One turning vector, and how many ticks it has turned
The counts run from 0 to 353.
[  5 -25  -2 -10 -42 -27  18  17 -32 -14 -21  18  16   7   9  -8  15  -9
 -52 -24  14  -7  -7 -15 -25  23 -52 -20 -42 -29  -3  -2  -5 -10  -4 -53
  54 -30 -22   4 -38   7  22   4  -1  30 -21   3  23 -41  -5 -25 -35  -6
 -30 -23]  9
[ 28 -31  10 -40  26 -13  22  -2 -29 -52  -9   2  25  20  -6 -20  10  17
 -14 -26  33   5 -13 -13  10 -13   9  27   8  12  34   4 -11  20   3  -9
  45 -38 -20 -32 -34  37 -43  -6  14  13   4  21  18  26 -50 -29  -8 -40
  18   8]  17
[ 35   5 -41  27   5   5 -24  41  17 -50  -7 -15  20 -13 -26  26   9  10
  -2  -4  -2   0 -18 -35  64  -5 -33 -28  -4   6  34 -26 -21 -36  10 -11
  44  -9   9   2  18  -6 -26  -4 -11  24 -11  28  33   9 -55  10 -13  36
  18  -2]  156
[-30  -8 -43  60 -17   6 -37   3  33  -8 -27 -52   4   9  30   7  -3   8
   9 -21   9 -18   2  27  34   5  -8  22  34   2  -2 -29 -39  -1  -6  10
 -17  22   3 -27   0 -12 -10  -5   8 -32 -34   8 -22  21  -5 -37  29  50
   8 -37]  116
[-19 -22  -9 -24   3   0   9  -6  12 -54 -11  -6  22  -2  -4  -8  17  15
  24 -13  62 -10 -13   9  86  -3  13 -14  -4  -2  43   7 -21  10   1 -13
  59 -15 -19 -22 -27  -8 -16   6  14 -32 -16  15  18  29 -14 -43  29  -5
  23 -22]  340
[-18 -30 -35  55 -24 -12  -9  -9  34  -6 -35   5 -13  14  13  33  12  34
 -17  -5   5 -37  35 -21  28   7 -28 -12  -2  -4   5  -1 -22  -4  11 -67
   7 -17 -29 -37 -25 -16  30 -11  29  -9  -9 -17  33   4  42 -25   2  42
  -7 -13]  301
[ 28 -28 -12  21 -12   0 -45 -13  53 -44  32 -19  -7 -12  12  42  -3  40
 -23 -23  25 -19   1   1  43  16  31  -6  27   4 -10   1 -17 -37  30  -3
 -11  -7 -32 -25  37  10  -5  37 -12  -4  32   1  19  23  -5  13 -17  17
  17  26]  107
[  1 -36 -11  46 -43 -21 -52 -25  36  -9   6 -25   1  -6  -4  34  -8  15
 -53 -25   2 -11 -23  15  13  26  42  -8  39  20 -39   7 -36 -20  19 -27
 -17  -5 -23 -34  29   7   3  21 -22   2  10 -11   5  11  21 -16 -17  39
 -24  13]  281
[-35 -19  -9   6 -40 -17   0  -6  13 -19 -24  19  50   7 -20  12  31  -4
  -8   9  38 -14 -15  11  37  14 -13 -24  18  -7  -4 -10 -37 -10  10 -68
  61   1 -33 -17 -24 -14  27   8 -16  -1 -34  -3  27 -17  24 -50  19  24
   7 -13]  335
[ 39 -11  -9  51 -57  23 -17   4  46   4  11 -28 -16 -26  28  25 -17  24
 -39 -13  -5 -30  -1 -40  13  35 -50   9  -7 -21 -33  -8  18 -21  -7 -20
 -29 -13 -29 -28 -10  -1  31   2   2 -12   2  -9  24 -25  36 -14  -6   7
  -6 -20]  92
[ 13 -36 -24  52 -35 -23  -3  -4  10  -1 -49 -27 -28  22  32  16  -4  20
 -41 -44  -3  -9  49   3 -63  18 -39  37   7   3 -11  13 -14  18  -1 -20
 -16 -15 -11 -29 -42   3 -22 -21  17  -5 -15  19 -15  -4  10 -16 -15  23
  -8 -10]  63
[ 19 -36  12 -10 -21 -19  19 -20 -11  -9 -46  11  16  17   0 -23 -12   5
 -42 -18   8   4   2 -28 -41   3 -24  28   7   5   9   6 -43  17 -14 -60
  49 -27 -10 -38 -42 -12  -9 -31  16   1 -29 -21  17 -17 -18 -29  -4   8
  -3  -9]  217
[ 19 -20 -15 -14   4   5 -22  -2  28 -70  33 -21 -10 -17  24  19  -1  42
  12 -24  43 -22  -9  -1  96 -12  14 -14 -10 -20  13  -8 -17 -16  -1  10
  14  -3 -15 -17  20  -8   6  24  16 -20  20  15  32  37 -32   1  12 -20
  18 -16]  139
[ 13   5 -43  62  -2  35 -24  35  38 -22   2 -57   2 -15  19  10 -17   6
  14 -15 -11 -13 -12 -18  67  -2 -34   4   6  11  25 -39  -3 -25  -8  16
  -3  15   5 -24  -9  -8 -15 -10   6 -12 -21  14   1  15 -11 -15  13  39
  16 -22]  120
[ -4 -28 -17   7 -30 -29 -19  -3 -23 -17 -32 -35  13  -1  33 -26  15 -12
 -35 -42  13  -2 -10  31 -56  18 -27  50  18 -17 -54  -2 -28  12  -9  11
  15   7  -6 -13 -14  17 -16   2  -1  -1 -31  18 -36 -31 -28 -31 -15   9
 -19 -24]  28
[ 25 -32   9 -12 -39 -30 -19 -14 -10 -12   1 -27   8   8  42  -7  -1   7
 -58 -48  17 -10 -17  31 -58  28  -1  53   4 -28 -69   1 -11 -10 -11   8
  -9  -6 -25 -15   5  29  -4  28  -3   7  -3   1 -19 -28 -18 -18 -27 -14
 -18  -3]  230
[  3 -32  -8  40 -43 -17 -39 -10  40 -10  20 -10  -2  14   1  38   2  14
 -41 -28   9 -15 -18   4  15  25  38 -21  43  18 -19  10 -16 -23  24 -24
 -12 -23 -43 -32  30  13   1  34 -39   1  31   0   6  15  13 -15 -39  23
  -4  24]  280
[ 52   7 -23   2  -7   9 -30  46  10 -41   5  -7  51 -24 -28  22  12   7
  -7  10   5  -4 -35 -29  59   2 -28 -14   5  -1   1 -36 -11 -43  14 -18
  52   1  -7  -1  11  11 -17   9 -17  34  -8  16  30 -12 -38   2 -11  29
  24   0]  157
[-38 -35 -11   4 -19 -18  -6 -34  18 -34 -50   5  18  12 -12  -7   6  11
   7 -11  37 -17 -10   4  44   0   6 -30   9   6  37  14 -56  10  10 -53
  58 -15 -14 -20 -25 -24   9 -10   8 -26 -33   0  33  22   4 -35  26  24
   3 -14]  337
[  7  -5  -8 -26  12  14   4   2  19 -62  37 -16  20  -6  19  13  16  31
  25 -15  54 -17  -8   4  87 -20  12  -4  -5  -9  22  -5 -13 -15  -4   4
  21   1 -26 -24  -1  14  -4  28  12 -25   9   8  34  34 -17 -16  14 -10
  33  -7]  138
[ 24 -19 -25  38 -13  13   8  37 -12 -20 -15 -52 -21  11  13 -15 -15  -9
 -17 -39  -8  16  -8  -4 -15   9 -40  25  -8  25  40   7   9  15  -8  21
  17 -21  11 -10 -38  24 -70 -14 -16  18 -26  37 -30   5 -43 -10 -29 -14
   3 -29]  34
[ 53 -11   2 -24  18  -5  -3  14  -7 -61 -10   1  37 -10 -18  -3   7  27
 -23   6  24   9 -17 -34  18 -11 -11  26  -3   6  13 -21 -28  -7  -2  -7
  56 -17  12 -12  -1  21 -61  -8  11  34 -12  18  20   3 -67   5 -11   9
  33  13]  189
[ -4 -26  18  17 -48  -8  22 -36  12  10  -8  -7  26  27   9 -18 -24 -10
 -54 -19  10  -5 -33  15 -34  21  23  24  45  19  -7   9 -32  16 -10 -59
   4 -26 -41 -56 -30  10 -12   3 -15  -7 -21 -24   4  -7  21 -53 -10  25
  -5   4]  250
[  1  -8 -55  39  14  -3 -27  28   1 -35 -35 -19  18   8   6  18  17  12
  16 -16  -2  -9   9  -2  48 -18 -47   6  -2 -12  33 -33 -30 -12   1   4
  45  14  16   0 -13  -9 -26 -18  23  -1 -35  29  10  13 -41  -5  10  54
  15 -29]  152
[-30 -30 -30   7 -22 -19 -17  25 -22 -43 -48  -4  16  15  35   9  40  10
   0 -36  31 -16  27  33   8   9 -48  -3 -24 -52 -34  -6 -13 -12  -4  -9
  38   5  -2  17 -22  -1  14   5  19 -15 -17  32  -4 -26  -7 -21   9  16
   1 -42]  352
[ 52 -27  17 -48   6 -12 -11  -7  -8 -59  15 -15  23 -17  -1 -20  -4  27
 -32 -20  32   5 -34 -19   1   0   7  46   4   1 -23  -3 -14   3   8  12
  29 -17 -21 -25  -1  40 -38  10  -1  14   8   2  20  -1 -54 -14 -11 -35
  11  12]  20
[ 30 -20  18  -2 -50 -14  23  11 -21  -2 -19  19  20   9  11  -6  -6 -13
 -63 -20   9   3 -15 -15 -40  30 -36   6 -15 -15 -18   3 -10  -2 -17 -68
  45 -30 -29 -12 -53  10   4  -4 -17  19 -13  -8  11 -45  -9 -28 -31   0
 -16 -22]  214
[ -8 -21  -8  -7 -11  11  14  13 -30 -31 -13 -46   0   7  23 -37 -17 -27
   3 -55  11  17 -22  40  -1   2 -13   9  -8  -6  36   4 -13  22 -25  26
  36 -21  11 -13 -39   7 -34  -3  -8 -21 -37  49 -25  11 -52 -33  -8 -18
   2 -41]  203
[-35 -13 -14  23 -42  -8   7   2  23  -6 -14  24  37  24   0  26  21   6
  -3  -2  31 -24  -3   8  40  18 -12 -41   8  -8   1  -5 -22 -18   3 -74
  39 -11 -46 -22 -19 -21  34  14  -5 -16 -18  -2  32  -8  32 -41   4  41
  -7 -15]  130
[ 49 -18 -10  46  -4   7 -39  -2  48 -25  18 -24  -1  -4 -10  40  -3  36
 -37  -9  -5 -16  -2 -43  15   6  19  -2  40  36  -1  -2  -2 -23  26 -17
 -18 -17 -33 -34  20  31 -30  17 -28  19  31   0  26  27  -1  13 -29  22
  14  25]  277
[ 13 -13 -12 -15   1   2 -29  11  43 -59  37  -6  28  -9  16  28  29  36
   2  -5  37 -24 -12  -8  77   4  25   4  19  -7 -27 -17  -3 -23  25   0
  -4  -1 -39 -25  23  38  -1  37  -2  -2  25  -1  27  15  -7 -20   1  -3
  23  20]  311
[ 11 -26 -16   8   3 -36   8  -1 -27 -39 -70   3   5  21   0  -4  13  17
 -14 -31  14  -8  25 -10 -10  -4 -53   4 -16  -4  25  -7 -34  11  -4 -38
  66 -22  13  -7 -36 -15 -16 -22  35   8 -30  30  21   8 -43 -10   2  32
   4 -23]  184
[-28 -22 -25  16 -39 -28 -15  12   2 -28 -22  -4  15  21  40  26  36   8
  -4 -32  34 -31  17  46  32  13 -33  -1 -15 -59 -43 -20 -11 -19   0  -1
  14  24 -14   4  14   6  36  24  19 -20 -13  20   0 -24   2 -16   9  25
 -17 -28]  146
[  6 -28 -13  -7 -37 -28  -5  19 -33 -40 -29   2  -9   0  32   7  16  13
 -28 -37  15 -21  13   3   5  17 -61 -24 -47 -64 -21   0  -1 -14 -11 -25
  42 -16  -4  19 -24   0  32  12  12   2  -5  13  22 -31 -15   1 -22 -14
 -20 -36]  179
